One turn moves every row onto another: examples first, then more rows asked:
Z582: 20; -18; 8; 0; -12; -10; -14; -22; -22; 1; -11; 4; -38; -8; -4; -29; -26; 2; 19; 4; -9; 19; -6; 29; -5; 5; 1; -4
Z958: -15; 11; 5; -19; -21; 4; 1; 28; -15; 22; 24; 12; -3; 4; 9; 21; -5; 11; 19; 8; 18; 19; -3; -13; -3; 15; -19; 7
Z873: 17; -34; 8; -20; -24; 9; -7; -6; 23; -7; -10; 13; -20; 10; -6; -24; 16; -10; 9; 9; -23; 1; -24; 2; 0; -43; -5; -10
Z170: 13; -21; 16; -2; -14; -9; -14; -13; -21; -1; -5; 0; -38; -10; 1; -37; -36; 1; 9; 7; -4; 14; -1; 27; 4; 0; -9; -10
Z141: -17; 14; 7; -9; -16; 9; -5; 26; -18; 19; 34; 14; -2; -5; 13; 11; 2; 2; 13; 18; 26; 14; 5; -8; -7; 17; -9; 10
Z747: 19; -25; 3; -23; -22; 4; -17; -15; 18; -7; -7; 10; -17; 10; -21; -29; 12; -6; 5; 12; -22; 5; -24; 0; -5; -39; -5; -9
Z461: 19; 14; 2; 14; 6; 0; -2; 13; 6; 0; -23; 29; -33; -8; -8; -31; -6; 2; -11; -6; -4; -19; -19; 20; -10; -14; 36; 5
Z558: 20; -15; 19; 1; -18; -12; -19; -13; -21; 3; -10; -1; -35; -9; -14; -38; -33; 7; 12; 6; 1; 22; -6; 28; 2; -6; 3; -1
Z770: -17; -1; 2; -13; -27; 10; -9; 29; 2; 17; 33; 8; 4; -7; 22; 19; 18; -6; 18; 21; 16; 7; -7; -16; -8; 4; -5; 5
Z673: -20; 6; -6; -19; -26; 7; -3; 37; 8; 20; 22; 15; 2; 0; 19; 27; 8; 5; 15; 9; 12; 3; -15; -23; -6; 0; -8; 0
Z137: 15; 8; 6; 8; -3; -1; -13; 18; 12; -2; -18; 22; -27; -9; -10; -39; -10; 2; -18; 0; 0; -22; -22; 14; -5; -27; 38; 1
Z883: -13; 15; 11; -4; -17; 14; 1; 45; -3; 21; 26; 21; 0; -5; 14; 15; 20; 0; 13; 15; 27; 6; -5; -8; -6; 1; 8; 19
Z579: 12; 12; 12; 8; 6; 5; 1; 23; 7; -4; -17; 30; -33; -4; -6; -40; -12; 1; -18; -4; 2; -20; -16; 18; -2; -28; 28; 3
Z115: -16; 18; 7; -5; -19; 4; 4; 49; -5; 25; 15; 17; -6; -2; 16; 22; -2; 12; 15; 3; 26; 7; -12; -9; -1; 7; 6; 13
Z247: 23; -25; -3; -16; -18; 5; -8; -16; 20; -7; -14; 17; -20; 11; -11; -18; 22; -9; 13; 6; -29; 2; -28; 4; -11; -32; 1; -5

Z461 turns into Z247
Z170 turns into Z579
Z137 turns into Z747
And these:
Z141 turns into Z883
Z958 turns into Z115

